A state moves one step at a time under one of 7 hidden systems, and each row is a state written as 18 numbers. Each run below is a few steps of one system.
path 1, A, 11 rows:
[[ 14  22  15  -8 -30  20   1   4 -29 -36  11 -28  -7  15  13  10  46 -21]
 [-32 -13  26   9  19   0  33  -5  31  32  10 -16  -1 -23 -24 -19 -36  -5]
 [ 29  15 -52  -9  12  12 -16   0   3 -23 -43  22  -4   7   9  19 -15   0]
 [-12  -2  32 -36 -20 -14 -18   0 -23  36  27 -16 -11  19  10   0  27  30]
 [ 18 -22   3  45  20 -12  -3  15   6 -12  27  24  16 -19 -18  -5 -24 -34]
 [ -4  34   1 -10 -23  30  10  -5   9 -40 -28 -36  -1   6  34  -6  19  -7]
 [-32 -11   1 -13  14 -11   7 -35  15  60  -3   7  -7  -5 -26  -3 -18   9]
 [ 33 -11 -32   5   7  -7 -17  26 -28 -26 -11  28   9   6  23  37  -9  14]
 [-18   6  41 -19 -23 -11  -6   7   2  -6  35 -24   5   0  -6 -32  42   6]
 [  4  -5 -17  46  27  11  30 -16   8  -1   1   5  -3 -18 -25   3 -29 -45]
 [ -5  19 -11 -34 -16  24   0   5  10 -17 -39 -21  -6   9  35  13  -6  44]]
path 2, R, 11 rows:
[[ 34   5 -29  -1  19  29  15  11  14 -36 -37  14 -35 -11 -12  34 -13 -45]
 [-23  29  15 -48  20 -11  -2  31 -18  39  -8 -16 -23  37  17  10 -10  29]
 [ 38 -27   2  51  13 -31 -27   3  -2  33  28  35 -13   7  -4 -23  -1 -12]
 [ -5  33  22  18 -42  32 -22   6  16 -37  -3 -35  -4  21  25  -2  11 -34]
 [-13  -9  44 -21   8  -5  32 -20  26  46 -23  -7  25 -22 -16 -23 -31  -1]
 [ 21   6 -61   9  10 -12 -14 -37 -10  -7 -36  26   5  -3  43  14   1  -8]
 [-45   7  16 -22 -28 -24 -22  10  -3  -3  21  -3  12  24   2 -17  46  49]
 [ 21 -36  14  49   1  -2  35  -8 -11 -19  22  14  25 -30 -35  -3  12 -29]
 [ -8  24 -21 -17  -5  45  33  13  16 -45 -38 -33 -19  -3  20  16 -11  10]
 [-18 -10  -8 -38  35 -28   8   1  -1  58  -8  31 -17   7 -44   6  -7  23]
 [ 40  -3 -24  41  -6  -7 -29  16 -44 -20  18  18 -12  24  36  29  16  -9]]
path 3, P (11 x 18):
[[ -2 -19  21 -38 -25  12  24   1   4 -33 -13   0   4 -29 -23  19  38   4]
 [-26   3 -25 -24  40 -18  32  35   2 -15  -7  12 -23 -14  -9  22  -8   9]
 [ 23   9 -34   4  15  21  -4  15 -14  -4  22 -15 -33  21 -22 -24   6  33]
 [ 16 -17  34  -8 -12  20 -18   2   6  28  28 -13 -33   3 -30  10 -14 -18]
 [ 23  10  20 -16  12  11  -7  26  12  -7 -23  -2  17  -6  12   6 -51 -27]
 [ 20  23  -8 -22  21 -21  -2 -14   0  17 -17  -8   2  -2  38 -44   5  -1]
 [-18   0 -16  26  -2 -17 -26 -31 -19  34  29   2  -2  15  19   6  -3  -4]
 [ -3 -11  22  22 -41  15 -25  -8   1 -22  11  -4  43   5  -3   7  -3   0]
 [-19   0  15 -24  -4 -12  27 -10  13 -24 -24   5  25 -32   1   5  18 -25]
 [-23   9 -48  -3  23 -14  24  -2 -11 -10 -12   4  -8  -3  19  11   7  27]
 [ -1 -13 -15   6 -13   7 -21  -6  -8   4  31   1 -17  15 -30  -6  23  39]]
path 4, F (11 x 18):
[[ 26   6   7  31   5 -17 -34  -1 -41   9  53  18  20  23 -32 -15  19 -49]
 [  0   2  24  17 -16  40  35   7  18 -41  21 -63  -4 -36  28 -20 -15 -12]
 [-40  18 -10 -45  15  10   6 -15  51  17 -50  13  -6  -1 -38   7 -28  -3]
 [ 43 -14 -37 -14   4  -7 -16 -19 -61  18 -11  24   6  13  25  52  -2  20]
 [ -7 -21  25   0 -13 -35 -39  37   3 -15  69  -4   4  -8  13 -32  21  28]
 [ -9  27  10  40   6  19   8 -15  21 -20   7 -13  15  -4 -35 -24  -7 -84]
 [ -9   8  -8 -33  -7  48  47 -24   3   1 -42 -46  -4 -17  24  20 -27  30]
 [ -9 -28 -28 -42  16 -40 -31   3  10  31 -14  60  -8  -1 -26  25  -6  39]
 [ 38   4  -9  29  -8 -16 -36  17 -60 -27  47   8  16  21  20   7  30 -22]
 [-26   4  50  13 -10  16  21   9  33  -8  41 -54   2 -24 -12 -58  -1 -11]
 [-14  16 -31  -1  18  32  28 -29  38  -4 -63  10 -10 -12 -22  26 -41 -42]]
path 5, Y:
[[-45   4   7 -31 -17 -25 -31 -72   6  48   7   7  19  -3  -8  -2  20 -28]
 [ -8 -15 -10  18 -29   3   4 -25 -29 -27  -8  -2  71 -18  45  36 -17  19]
 [-38   4  -3 -34 -24 -20  -6   3  14 -46  11   7  16 -13 -14 -25  67  28]
 [-17  -6 -40   7  31  -2  49 -23 -47  -9  13   8   8 -22 -29  36  13 -25]
 [ -9  -9 -16 -17  -3  35  19  40   8 -36   6 -31 -20  -8   1  14 -20  64]
 [ 13   0 -10 -47  19 -13 -29  25 -10  10  13  36 -31  16 -54  21  14 -16]
 [ 37  18   7  11  25  16  16  35 -38 -13  16 -33   4   1  32   8 -41 -25]
 [ -9   5   8 -19   5   1 -38  10  56   9  24 -12 -23 -10 -22 -52 -20   0]
 [ 15   8 -10   5  -6  18 -24 -47 -19  30 -10  -1   0  11   3  36 -24 -54]
 [-10   3  44 -22 -32  -2 -14  14  10  -4  -5 -26  36  -5  48 -13 -16  33]
 [-10   0 -25  -6   9 -41 -28 -33  10  -8   3  44  26 -14 -18 -20  32 -34]]
path 6, P, 11 rows:
[[ 55  12  -5  38  17 -26 -28  57 -22 -25  -5  29  36  27  38 -24 -22   7]
 [ -8  19  40  32  -9 -21  20 -29   8  21  22 -29 -13  -2  12 -63  54 -40]
 [-43  -6 -13  58 -12  22  18 -42  21  20 -28  -2  11   3   9  43 -50 -16]
 [ 28 -14   3 -21 -43   5 -21  -9  20 -25 -60  29  35   5  11  -6  26  55]
 [-14 -12  10 -14  22 -64  20  18 -32  11   6  47  -8  -3  -6  22  58 -19]
 [-18   9 -21  76  14  12  34  40 -12 -37  32 -21  -8  13   3  -7  -6  18]
 [ -5  -9  15   2 -26  45  11 -34  53   9 -16 -18 -29  -6 -58 -29  15   4]
 [ 23 -13   0 -33   6  12   6   8  -3  20 -57  30 -20   5  -3  72 -32  -8]
 [ 38   2   5 -12  23 -41 -12  61  -9  -5   0  22   4  12  31 -41   7  45]
 [ -1  15   2  47  22 -18   3 -15 -15  23  46  -8 -27  12 -19 -34  24 -59]
 [-10   1  21  49 -37  56   9 -17  21   1 -14 -39   6  10  18  19 -46  -1]]
path 7, H, 11 rows:
[[ 10   3   4  17   7 -20  27   4 -21 -19  -7  12  37  -8   9 -20  28  -6]
 [-24  -5 -12  22  -9   2  25 -12  12  -9   1 -18 -15 -12  21 -12  20  29]
 [-23  -8  -6   6  -3   8  12  -2  13  10 -15  18 -11  15 -45  17   0  20]
 [ 36 -10   4 -10  -1  12  13  23 -21 -15 -23  15  -7   4  -4  33   8   2]
 [ 16   8  15   3  18 -17  10  37   1  -3  10  -5 -22   3  16 -30  12   3]
 [  5  11 -13  37   4  16   6 -26   3  18   4 -14 -13  17 -10 -25   0  -7]
 [  0 -10  20  -2 -28  21 -13 -14  20  22 -22  -2 -14  10   5  27 -16   6]
 [ 16   5  17 -17   8 -25  -9  18   4   2 -27  36  17   4  -1   4  -2 -20]
 [ 16  13  -8  14   3 -17   7  -5 -26  -8   2  -9  17   2  42 -22  23   2]
 [-36 -12   6  28 -13  -6   2 -20  24  17  19  -8  -7  -3  -3 -19   9  21]
 [-11  -8  -6   7 -17  19   6 -13  11 -12 -31  19  12   4 -31  32  -1  -7]]
path 8, H, 11 rows:
[[-13  16  15  -3 -11   1  29  -9  -2   6 -34  -5  -4  13   4   7  27  -6]
 [  4 -17  -2  15  15 -16  26   7   3  20 -21  17  -7  -3  14   6  -8  24]
 [ 14  -2 -12  19 -13  -4 -10   8   0  -9 -11  19 -12  23  -5  -4  31  19]
 [ -1  -2  37  19 -12   4  25   8  -8   8  -3  -9  -6  11  -4   4  20  -6]
 [ 11  -4   1  21   6   4  23   3  24  -2 -29   6  -9  -7   6 -11 -10  -2]
 [  0  16  -8 -10  -3  -5  -1  -3   0  16 -27   6 -17  23  10   1  15  14]
 [ 12 -17  16  21  -1 -14   2   1 -13  24   3  16   0   9  -1   7   7   6]
 [ 12   0   8  29 -17   4   0   9  14 -21  -9   5   7   6   9  -9  12  -4]
 [-16  14  18  -5  -4  -1  25  -7  10  10 -21  -8  -1   6   1 -10  13  -3]
 [  1 -11 -14  11  11  -8  12 -11   3  16 -21  18  -3  -4   7  11  -8  11]
 [  7  -2   1   4 -15  -8 -14  15  -7  -5  -5  15  -1  20   5   7  21  24]]
path 9, V:
[[ -9  -1 -11  15 -18  21  25 -41 -13 -26   3 -22  -7 -20   7  24  29 -36]
 [-52   3  -5 -12   5   4  20  20  16  -2  -6 -10  11   0  -6  12 -31  47]
 [ 39  -6 -33 -28  14  -3 -10   2 -20 -12 -12  33  -6   3 -36   9  22   5]
 [  5   0  30   3  -1   4  14  35 -29  -6  38 -31 -27   1  24  15   7 -10]
 [ -3  -5   0  19  14  10  -4   3  40   8  14   0  -3  -4 -44 -39 -30  -6]
 [ 22   4 -14 -15 -15  29 -13 -31   0   3 -29  -8 -15   0  18  38 -17 -27]
 [-20  -5  28 -29   8 -35 -11  22   0  35   5   8   9   3  23   1 -16  32]
 [ 35   1 -20  25  10 -20 -21  -6 -10 -17  10  28  16   0  -4 -28  20 -27]
 [-26  11  23  13 -31  22   8 -15   2 -11  18 -47   1   0  27  -4   9  -9]
 [-35 -13 -13  -4   8  -5  10 -21  29  11 -19  23  23 -16 -37   0 -21  14]
 [ 27  11 -28 -26   0   2  -1   8 -33 -27 -27   7   3   4  31  32  13   5]]
path 10, Y:
[[-14  23  14  35  -8   9   8  -3  12  -9   2 -13  17  18 -17 -33  13 -18]
 [  5 -21   5  -7  -6  16  28 -39  20  17 -23  -5 -10 -28 -13   1  -4  -4]
 [-20  -3  -9  -4  -9 -14  -4   8   6   4 -31  17  -9  11  34  35  -3  24]
 [ 16   5  -1   2   6 -22  -6  15 -29   4   5  18  22  22  -6 -22  27  26]
 [ 15 -16   5  40   2   4  22   2  -2 -20  27  -5  -9 -21  -8 -10  13 -21]
 [-26  10   2   3  -2  27  21   1  32  -4 -22 -13 -23   5 -22   6 -12  -1]
 [ 22  -8  -3 -33   5  -1  -4  -5  -8  30 -33  18  -9   5   4  22 -10  19]
 [ 16   0   7  15   3 -29 -19  30 -15  -4  13  10   3  13  37  -2   3  10]
 [  3   9   6  30   2   3  -3  -1   6  -6  23  -6  11   7 -27 -43  12 -17]
 [ -1 -10   8  12 -12  30  25 -29  21   6 -15 -17 -16 -17  -8  12 -10 -21]
 [-20   0   6 -28  -9  -8  -5   4  17  14 -39  12  -4   9  19  23 -11  26]]
path 11, R:
[[ 24  33  12 -16   0   5 -42  39  37  -8 -49  11  -4  30  32  -1 -41 -12]
 [  8  21  31 -26  14 -38 -15 -28 -11  61   6  -2   0  11  13 -46  23 -29]
 [-13  -5  -7  76 -24  -9 -12 -32  12  -2  11  -9  17  -2  53 -12  -6  -9]
 [-20   5  22 -16 -43  20  -7 -23  40 -18 -37   1  39   2 -29 -21  21  15]
 [  2 -19  -6 -24  10 -20  48 -36 -29   5 -24  13  26 -40   9  28  18 -17]
 [-22   6 -45   8  15 -20   9  27  -1 -37  -6   7   2   2  30  -7  13  58]
 [ -8  -7  -1   9   0   0   8   6 -11   0  30  13 -16  17 -71 -10  47   4]
 [ 16 -16  19  27  -9  35  36  23 -17 -19  -1 -21 -21  -5   6  53 -18 -14]
 [ 10  10  10 -38  26   0   3  44  36   7 -34  10 -22   2  -8  -9 -31  15]
 [ 17  20 -18   2  29 -23 -15 -13 -33  39   8  11 -24  24   7  -2   8 -35]
 [-10  -2  27  44 -35   1 -28  12  13   5  22 -20  -7  24  39  -9  -3  23]]
path 12, V, 11 rows:
[[-14   3  -7  16 -27 -14  -7  16 -45 -47  30 -12  15   7  54  30  40  12]
 [-40   6  18   2  -3   1  19   9  17 -20  28  -8  31  -4 -68 -42  21  11]
 [ 16  -4 -37  -5   6  40  44 -26  -6 -39 -29  -7  -9 -31 -13  41  -6 -30]
 [-30   6  -3 -49  17   0   7  39   0  18   4 -20 -40  10  14  17 -23  57]
 [ 51 -19 -22   9  26 -12 -25  10 -27  18  27  44 -11  12 -55  -6   8 -10]
 [ 24   3  46  16 -26  33 -10  24  -1 -22  28 -45 -18  -3  35  11 -16 -37]
 [-33   2  16 -12  17  -8  -1 -21  60  41 -13   4   0 -17 -31 -40 -38 -15]
 [ 34   4 -49   0   4   1 -19 -40 -25   4 -38  16   8   2  50  37 -17 -11]
 [-29  -2  33 -20 -20 -40 -32  27 -10  14  35  -4  13  16  30 -17  23  51]
 [ 10  -3  -8  43   5 -12   5 -18  -4 -30  12  31  40 -11 -46 -23  28 -54]
 [-27  21   6 -10 -22  44  37 -12  10 -34 -17 -63  -1 -18  45  11  -9   3]]
path 13, A (11 x 18):
[[-42  -5  11   3 -13   2  25  49  11 -47   4   0  20  -1 -17  11  10  46]
 [ 21   2 -15 -19  17  16  31 -19  -4  -4 -11  10  -9  -8 -67 -19  30 -17]
 [ 10   3 -11  -2  25  14  31  34 -16   9  -4 -20 -57   9  23  25 -18  18]
 [ 13   1  16 -14  -5   9 -44  31  29  13  10  10  -5  25 -40 -30 -18  26]
 [ 53  -1  24   5  -8  15  -7  -6 -18   4  -5  -1 -13   4   4  18   0 -58]
 [-19  14  36  -2   4 -13   9  18  28  12 -13 -23   9  -5  48 -25 -27   3]
 [  9   9 -35  14   3  -8 -36 -44  14  16 -16  26  14   7  -5 -23  -3 -15]
 [ -7 -15   6  13 -32  -5  -5 -12 -30   1   6  -7   2   4  47  43  15  14]
 [-33 -16  20   4  -2 -26   4   8  22 -12  12  20  40 -21 -26 -21  10   6]
 [ 14  16 -38  12  12  11  35 -18 -22 -31 -19  -3  -2  -5  -2   5  30 -22]
 [-34  -7  -1 -11  -1   8  20   7  10  17   8 -23 -28   3   0   1  -4  55]]
path 14, F, 11 rows:
[[-38 -28 -21  22   1 -25  11   7  -8  -5  11  25   4  -3   0  31   9  41]
 [ 12   0  -1  21 -12   5   0  14 -17 -33  14  15  19  19 -43 -13  37  11]
 [  9  -2  27  -5   9  12  53  14  -6 -11   3 -21 -20 -18 -17  -3  21 -22]
 [ -7  14 -20  -5  33   7  23  27  15   7 -21  -1 -34  10  -7   3 -30  12]
 [ 31  -2 -15  -8  -9  10 -33  -6  -7  27  -5   9 -37  27  -5   9   6  18]
 [ 22 -15  45   7 -19  -8 -27  27   4   4  20   1  -6   3  17   7  -7 -11]
 [  5  26  17   4   8  -3  -2   5  24  -7 -14 -12  19  -2  19 -40 -15 -29]
 [-22   9 -16  -1  -2   1  12 -46   9  26 -25 -12  -6  -5  26   2  -3  -1]
 [-17 -22 -10  12 -18 -10 -19  -7  -2   6  -6  24  16   6   5  30  -8  38]
 [ 15  -6  13   5 -13 -17 -12   8 -15 -26   7  21  35   3 -14 -12  36  -2]
 [-14  11  14  11  15  -8  44   5  -8 -11  10 -20   4 -15   3 -16  16 -25]]

Name the system that made each run.
path 15, 2 rows:
[[-27  36 -24  31  39   0   7  53  48 -35  -6   2 -20   7  -9 -23 -37 -24]
 [ 21  25   4  -9   0  35   3 -33 -25  60 -16 -20 -25  48 -38  -7   3   0]]
 : R
path 16:
[[ 23  17   1 -64   4  32   4   5  -1   8 -31 -39 -37  -6  38  25 -31   0]
 [  0  -8  -8 -35  19 -36 -58   1  11  55  11  30 -11   6  10  -2 -38  15]]
 : F
path 17 (2 x 18):
[[ 31   2 -24 -21  38 -19  17  20 -38  11 -27  19  25   0  23  12 -30  23]
 [ 13  -3 -11  19   0 -27 -32   6  -1  -1  49  -4 -28   4  24 -44  36   9]]
 : P
path 18:
[[ 32 -29   0  -8  27 -17  13  34  40  17  -9  17 -51 -17  -2 -43  -5  46]
 [ 29  26  -9  29  17   1 -29  12 -14  27   0  21 -44  53 -24   5   1 -43]]
 : P
path 19:
[[-18  54 -26 -53  23 -10  11  13 -49  -9 -14 -17  22  30  14   0  18  14]
 [ 16 -40 -21  -3  27 -18  -5   5 -20   2  71  -5   0 -40 -11 -19 -11  22]]
 : Y
path 20:
[[  1 -15  -7  -6 -12  25  12 -26  46 -15 -29 -10 -16 -34   9  -3 -15   3]
 [-27  24 -16 -38  19 -18  -9  11  -6  18 -23  19 -13  27  -4  26  -1   4]]
 : H
path 21 (2 x 18):
[[-21  -4  16  -6  14  -8 -24  -3  14  56  30  17 -16  21 -70 -17 -10  -8]
 [ 52  -6  -8  16 -22  38 -12 -13 -23 -33 -17   1  14  -5  20  45 -21 -39]]
 : H
path 22, 2 rows:
[[ 40   4  -9  -1  20 -25 -20   7   2  -7   5  23  -1  -6  -1 -35  12 -32]
 [-13  14   8  26 -15  12  -1 -22  -7   7  23 -42 -11   4  35  -8   2 -21]]
 : V
path 23:
[[-50 -15   8 -45 -20 -15  18   9 -10 -39   7   1  -5 -28  13  62  36   4]
 [ 11  -3 -17   7  49 -16  40  49 -24 -21  11  17  34  -9 -32 -20 -20  25]]
 : R
path 24 (2 x 18):
[[ 13  -2  10  13  10   3  33   9   6 -20 -38  21  25 -17  -5  17 -14 -35]
 [  1  17 -15 -26   6  -9   9   9   2  -6 -25 -13 -11   2  48 -19  15  37]]
 : H
path 25:
[[-41  15 -41   4  -5  16  23 -28  19 -19 -39   5 -19   2  -6  30  18  -1]
 [ -5 -17  15 -29   5  -7  21  32 -25  19 -16  15   3  13 -12  37  -8  53]]
 : H
path 26 (2 x 18):
[[-29  27   1 -35  -1 -13 -12  -4  -9 -13  -6  -1   4   0  23  39   6 -54]
 [-16   8  -7  -9  22 -13  11 -12 -27  19  21 -21  48 -10   8 -24 -25  20]]
 : A
path 27 (2 x 18):
[[ 12  -8  21  19  -9  17   8  40 -37 -47   9  -5  74  -5  11  39 -43   1]
 [ -4  15 -15 -58  23 -17  12 -15  23 -16   1  -7  10 -36 -23 -72  39   4]]
 : F
path 28, 2 rows:
[[-27   3  13 -53   8 -25  26  15 -15  28   1  -2 -68   7   5  31  52  11]
 [ 17 -11 -24  35  46 -15  11  41 -29   3  11  31  28  11 -15  12 -56  20]]
 : Y
path 29 (2 x 18):
[[ 39  22 -23  54  -9  20 -14   0 -17 -24  18 -18 -45  29  24 -10  33 -32]
 [-22   4  67   9 -22  25   7   1  31  50  -1 -36  -7  20  -5 -20 -31   7]]
 : H
path 30:
[[ 39 -17   8  21 -24  23  -3 -30  20  -4  -3 -15  -5 -21  12 -32  10  -8]
 [-34  11  18 -17  -8 -16  -8  -8  20  23 -32  16  -3  12  14  29  -6 -21]]
 : P
path 31:
[[ 37  10  33 -24 -24  30  28  10 -45 -19 -38  -9  14  18   2  45  26 -16]
 [  1 -10  15 -29  49 -45  29  37   9  27   6   6  -9 -26  12 -40 -11  28]]
 : F
path 32, 2 rows:
[[ 29  -2 -35 -57  31 -19   0   3  -2  -9   3   6  14 -25 -16 -59  16  51]
 [ -9   5 -26  -1  11  -8 -27  -7 -36  15  56  -7 -60  13  -1  38  18 -37]]
 : P
path 33 (2 x 18):
[[-28  15 -37 -23  12  26  38  12 -18 -28  10 -35 -15  -1 -11   6  13  40]
 [  4 -30 -20 -31   5  18 -15  -4  10  13  34  -2 -37 -16 -56   6  -8  29]]
 : P
path 34:
[[  0  40 -14 -24 -22  27 -34  -8  14   6 -21 -45 -23  32  58 -22  -6  33]
 [-14 -23  27  -6  10 -34 -20 -30  -1  76  16  35   9   2 -45  -1  -7 -23]]
 : H
path 35 (2 x 18):
[[ -2   4 -18 -21  18 -22 -16   5  14  30  20 -21 -45  -6  40 -35  -5  35]
 [  2  -9 -19  44 -11  -6 -48 -27 -17  22  34  26   8  28 -29  12   2 -17]]
 : V
